A single turn carries every row of the set below to another of its rows. Some are shown first; where does it send the rows asked next?
Z693: -131  174  -26  23  -172  101  22  -149  -3  23  29  -98  -30  254  65  -67  36  -66  58  -85  45  57
Z210: -34  -132  10  -211  -55  165  10  -53  176  -204  -76  -124  4  142  125  -89  -52  222  336  163  146  56
Z159: 189  -51  215  92  227  93  -143  -60  110  -309  -3  -99  -48  -15  110  -45  29  -81  90  -6  -75  -36
Z351: 273  -318  -69  11  163  148  -14  182  102  -213  -69  -114  36  101  -10  16  80  163  169  172  -55  -9
Z691: 81  123  106  3  81  -34  -103  94  -58  -199  157  65  -1  -272  57  -17  8  136  82  -24  7  119
Z453: -34  -255  130  13  324  -42  74  126  234  -113  -32  -247  156  124  -22  11  99  150  -43  11  -9  47
Z705: 182  -129  110  17  -289  -23  59  35  95  99  39  -152  78  190  47  -86  88  282  -45  68  -109  -40
Z248: 44  -191  -349  54  127  61  18  -39  8  -11  40  -33  10  -228  55  -68  140  93  80  -8  -62  138
Z871: -35  -234  171  -52  -15  200  44  -115  155  155  39  130  -48  150  69  -16  -54  120  18  212  57  142
Z796: 145  138  131  -54  -277  -59  82  7  -34  33  -84  -205  71  32  -7  -91  42  36  159  -103  -22  -26
Z855: -253  -7  34  13  -168  208  38  76  12  -62  -196  -200  71  -50  -10  -98  -117  -5  20  -158  50  59
Z962: -312  -49  91  -36  190  142  130  7  247  -198  63  -114  -8  -51  -45  -117  40  211  -86  -12  -57  1
Z853: -73  0  -37  -151  111  85  36  -82  173  -199  17  60  -28  -196  -17  -97  -97  163  152  -191  145  28
Z624: 168  -148  126  41  -194  117  -129  90  -64  -213  88  -64  -137  52  101  37  -41  205  70  233  10  162
Z567: 108  -107  164  18  265  147  -67  -152  232  -264  -64  -85  -45  27  75  -87  -10  -80  113  -72  -16  -78
Z293: -52  225  -11  82  -189  60  -25  -64  -85  -26  54  -134  -44  242  74  -38  53  -25  32  -65  -1  60
Z594: -171  110  159  100  -129  110  -36  192  -124  9  -107  -175  142  -79  60  -57  -19  -34  -2  -23  -54  113
Z265: 62  12  122  -95  -348  9  112  -101  26  55  -71  -141  19  3  -33  -84  -14  -57  129  -128  30  25
Z88: -56  -401  -167  53  4  -25  -44  38  51  153  29  87  28  142  -15  -96  -2  169  106  130  -24  91
Z709: 162  16  91  25  116  94  9  111  76  29  -68  -85  3  257  86  -53  14  427  63  153  -26  -25
Z845: 22  -355  -155  80  -95  -84  -147  140  -74  -20  88  7  17  59  36  -61  29  151  174  197  -49  145
Z717: -54  -364  -256  -40  -53  -45  -78  73  54  -77  -16  -56  42  113  18  -125  -8  205  292  110  32  65
Z623: -45  -285  76  -54  191  -38  16  131  206  -339  -20  -335  127  50  4  14  72  106  90  17  52  83
Z896: -310  -122  108  -29  44  153  68  1  185  -312  133  -106  -71  -145  -40  -77  12  113  -77  23  -37  83
Z799: 193  -34  232  114  301  92  -107  -66  136  -204  -18  -67  -24  30  94  -56  37  -52  39  -14  -99  -65
Z967: 144  97  183  -3  -285  -47  86  -16  -49  135  -40  -126  47  22  -21  -62  39  -4  56  -85  -49  15
Z600: 137  -421  -21  -74  104  186  -1  62  143  -170  -17  -26  55  30  13  20  66  -21  230  238  0  90
Z380: 42  -164  -361  46  161  56  35  -39  30  2  11  -46  29  -208  52  -82  145  128  93  -20  -63  108
Z424: -173  166  124  71  -58  99  -11  204  -88  12  -164  -221  186  -34  65  -90  -6  37  46  -50  -51  59
Z464: 49  -149  -316  63  164  35  20  -22  -2  30  45  -30  49  -222  70  -71  171  97  91  24  -86  136
Z804: 62  60  119  -91  -246  1  152  -96  69  149  -115  -134  61  67  -48  -110  4  9  112  -154  16  -33
Z842: 108  -150  205  53  228  160  -78  -169  202  -226  -15  -24  -77  0  67  -57  -23  -134  44  -50  -32  -32
Z18: 136  -366  -14  -59  238  178  58  61  200  -31  -65  1  109  117  2  -11  90  53  186  212  -27  29
Z363: 273  -381  4  79  143  166  -15  155  69  -99  -6  -10  0  79  -35  53  71  96  39  203  -87  53
Z935: -136  178  -41  5  -186  96  16  -142  -4  -17  20  -121  -29  245  67  -69  31  -65  88  -89  54  55
Z930: 79  197  97  4  233  -47  -37  99  14  -66  82  66  69  -172  45  -55  35  242  63  -63  -14  31
Z710: 50  -146  -335  44  148  31  7  -18  -3  -22  37  -57  48  -231  82  -77  167  100  128  24  -74  137
Z266: -44  -367  203  65  216  -10  39  85  183  -73  70  -143  82  47  -40  72  74  17  -154  57  -19  151
Z234: 14  -231  137  -123  -355  25  70  -108  164  92  79  -94  114  110  87  -94  73  78  92  134  -21  59
Z838: 14  -154  79  -171  -266  5  105  -84  219  72  -3  -167  175  175  98  -144  89  177  180  92  -9  -30
Z722: 180  -140  68  -27  -388  -28  9  50  67  -77  48  -234  57  131  69  -82  74  254  62  72  -68  -16
Z479: -52  241  -21  76  -161  55  -14  -61  -70  -14  35  -146  -27  260  76  -52  58  -1  45  -72  2  40
Z551: -217  64  134  -1  140  48  22  140  102  -337  122  -199  31  -114  28  -91  108  215  5  91  -108  38
Z128: -219  17  208  70  155  67  38  114  87  -179  174  -84  7  -112  0  -54  107  163  -142  115  -149  83
Z49: 21  -252  -193  53  78  -99  -75  154  14  75  -15  -34  105  175  28  -122  63  291  205  148  -66  23
Z315: -73  -57  41  -71  117  101  43  -111  155  -40  78  184  -56  -199  -44  -60  -99  99  -9  -164  104  77
Z996: -251  -6  65  50  -109  212  63  65  31  66  -196  -144  79  -15  -26  -97  -107  4  -61  -164  19  43
Z650: -32  -373  152  19  85  -20  -32  118  129  -301  87  -239  51  -32  -10  82  58  -15  -31  74  23  188

Z210 turns into -> Z624
Z453 turns into -> Z623
Now find these:
Z128 turns into -> Z962
Z594 turns into -> Z996
Z930 turns into -> Z853
Z479 turns into -> Z935
Z351 turns into -> Z600
Z838 turns into -> Z722
Z265 turns into -> Z967
Z567 turns into -> Z159
Z717 turns into -> Z845
Z710 turns into -> Z248

A single turn carries every row of the set below to another of its rows. Some are shown first; where does it send the rows asked next?
Z908: -119  -190  97  40  139  217  -160  -217  -50  -161  60  -352  272  -15  3  -75  -10  -60  175  133  267  -37  33  230  -3  254  -26
Z632: 10  27  -47  119  125  -101  -37  -217  -237  -191  -52  -169  14  50  -292  -89  127  38  -84  -51  -131  110  -77  -103  -106  -77  -38
Z125: -90  -230  123  75  173  217  -176  -189  -84  -173  9  -335  245  1  33  -80  -72  -48  183  123  264  22  -1  236  -1  253  4
Z942: -121  -233  59  67  161  204  -232  -221  -90  -160  34  -378  196  12  11  -85  -65  -92  162  132  222  -12  -3  229  37  291  3
Z674: 20  153  124  553  198  105  -99  -332  -16  -90  76  -301  90  31  -1  -67  -67  -119  -74  110  8  223  -119  -97  67  -84  27
Z238: -132  21  94  -140  9  268  -262  -112  -92  -137  -113  -261  116  158  51  -37  32  -187  94  154  173  99  28  156  75  241  -61
Z856: -13  -74  48  176  9  35  -106  -315  218  6  -276  -133  63  40  -194  -12  -21  -81  -148  127  54  56  38  226  -25  -186  -13
Z791: 27  23  -16  528  120  237  -216  -340  78  -59  34  -267  86  25  -154  -124  -6  -51  -22  115  59  122  -191  -134  112  0  108
Z671: -148  -59  -6  106  154  173  -299  -113  -131  -137  -24  -379  246  135  14  -169  77  -141  119  117  153  38  -27  110  -81  325  -140
Z181: -153  -29  64  -148  13  210  -271  -112  -55  -113  -80  -308  140  182  15  -90  25  -202  77  121  172  44  5  158  57  269  -45
Z84: -202  -99  -19  -48  2  191  -299  -229  -56  -26  96  -184  178  99  10  46  -10  -162  23  42  201  -52  -23  73  -46  268  -59
Z499: 56  54  -27  184  270  -80  -38  -96  -300  -173  24  -215  111  -54  -264  -106  -80  -4  -249  51  35  32  -69  -102  -96  -171  -92
Z33: 14  75  126  206  80  -66  -95  -298  84  -31  -203  -67  112  3  -5  52  -27  -139  -267  116  18  39  122  189  -37  -251  -76
Z119: -81  -74  103  117  371  368  3  -209  -47  -201  -65  -239  -3  61  -210  -138  -180  -41  -74  140  87  -40  88  29  262  -240  -42
Z669: 121  209  -193  161  196  115  -341  -184  -84  -279  -146  -277  -42  62  -170  -165  160  -118  -106  287  148  35  82  145  181  -155  49
Z562: 44  57  86  574  97  145  -25  -343  -12  -80  109  -188  85  73  -148  -75  -43  -151  -15  58  38  85  -73  -145  100  4  3
Z316: -19  72  114  512  156  129  -96  -301  41  -153  149  -189  34  -53  -37  29  -22  -40  -109  76  60  236  -131  -118  188  -3  18
Z228: 205  248  -152  130  194  17  -200  -308  -146  -357  -66  -294  -18  23  -112  -155  140  -126  27  239  147  28  -19  67  192  -176  7
Z462: 153  202  -111  218  257  -35  -320  -243  -152  -300  -32  -316  -68  -57  -17  -36  121  -81  -131  267  160  71  -41  118  225  -163  -82
Z547: -6  43  121  189  351  283  94  -269  -67  -285  -152  -212  82  -86  -79  -104  -251  -88  -27  208  39  108  -54  5  177  -226  -112
Z321: -19  86  -104  77  312  -59  -75  -110  -340  -107  -151  -258  73  -33  -298  -133  45  22  -152  106  -67  36  -127  -68  -76  -78  55
Z560: 49  264  -127  121  272  155  -240  -278  -197  -263  -158  -245  -66  -26  -89  -61  96  -146  -102  300  121  26  36  221  206  -194  119
Z51: -19  -82  -161  99  239  -6  -161  -121  -213  -113  -88  -162  59  -9  -357  -123  50  97  -166  29  -81  16  -73  -148  -67  -71  8
Z659: 181  303  -91  134  191  28  -280  -285  -166  -269  -161  -269  2  -69  7  -53  140  -105  -85  291  44  128  -7  57  174  -182  11
Z578: 11  40  -53  103  245  -135  -29  -215  -264  -127  -50  -207  50  -88  -225  2  -56  43  -152  44  -123  157  -89  -132  -76  -111  -23
Z164: -30  -23  123  326  54  3  -74  -329  96  67  -217  -133  137  -43  -133  29  -6  -100  -195  126  59  6  -6  259  -75  -154  81
Z249: 63  295  -102  165  152  91  -260  -266  -194  -289  -132  -272  -128  31  -71  -46  44  -189  -178  224  80  161  10  189  92  -244  -91
Z661: 11  30  8  74  209  -177  -80  -106  -158  -166  -66  -197  84  -43  -185  -57  67  86  -203  22  -48  136  -164  -150  -32  -96  -107
Z944: -182  -157  -45  -37  153  168  -212  -124  -190  -185  137  -275  113  60  -95  -17  -82  -124  68  84  224  3  112  173  32  326  38
Z431: -97  -8  101  102  434  213  -20  -200  -84  -260  -72  -121  3  2  -15  -26  -179  -59  -141  133  25  11  8  -39  277  -211  -216
Z247: 80  -25  118  219  -15  35  -56  -334  6  -35  -209  -36  103  -190  -113  107  -27  -65  -203  139  14  40  -10  167  -15  -196  -69
Z283: -186  -140  -50  -82  24  169  -301  -176  -80  -58  26  -144  162  83  -5  17  -48  -169  25  63  152  -41  0  80  4  334  -3
Z826: -101  -53  45  132  152  190  -347  -68  -169  -146  -58  -365  223  163  60  -183  61  -115  111  109  164  70  -45  104  -63  329  -91
Z45: -109  9  181  115  369  337  64  -247  -38  -134  -185  -156  109  14  -74  -91  -179  -90  -98  156  54  -73  -5  59  198  -251  26
Z106: -136  -128  -80  -24  191  125  -203  -111  -266  -177  88  -247  109  35  -103  19  -118  -116  96  130  245  24  120  181  -9  311  4
Z218: 5  -58  112  69  318  278  -2  -324  -158  -234  -80  -152  2  37  -90  -78  -119  -69  -37  98  22  -163  41  8  248  -278  -167
Z492: 5  -5  151  154  440  235  5  -252  -161  -247  -47  -171  100  -90  2  -67  -165  -21  -113  154  27  -47  70  -33  218  -272  -68
Z647: 22  -12  72  294  74  -16  -78  -368  158  -115  -258  -37  123  68  -42  -39  8  -168  -107  105  42  -29  111  230  -21  -180  -129
Z756: -182  9  67  -148  28  291  -224  -129  -74  -162  -83  -265  153  128  15  -71  82  -176  106  157  145  63  55  144  61  256  -96
Z529: -72  164  -21  490  182  166  -158  -309  -64  -56  55  -237  82  53  -99  -75  -9  -93  -114  62  13  138  -231  -141  12  -7  187
Z12: -164  -103  -105  -23  162  152  -198  -153  -230  -162  113  -255  107  12  -118  9  -56  -149  104  149  208  7  113  163  8  327  -52
Z407: -106  -88  54  102  116  187  -313  -67  -132  -142  -45  -354  240  129  31  -186  94  -146  89  139  162  22  10  137  7  354  -53
Z460: -149  -111  -12  -54  -9  161  -327  -192  -104  -16  55  -129  164  98  11  84  -65  -146  7  48  214  -31  -21  89  -42  281  -9
Z899: 26  3  145  274  101  -98  -58  -223  141  -75  -252  -115  97  -75  -60  38  15  -102  -205  186  56  100  83  239  63  -127  -170
Z954: 29  172  54  516  126  194  -192  -295  -18  -221  30  -150  167  -38  23  -103  57  -46  -150  68  53  163  -182  -131  24  -107  52

Z661 turns into -> Z462
Z181 turns into -> Z942
Z954 turns into -> Z499
Now find these:
Z826 turns into -> Z106
Z791 turns into -> Z51
Z671 turns into -> Z12
Z218 turns into -> Z647
Z33 turns into -> Z674
Z45 turns into -> Z164

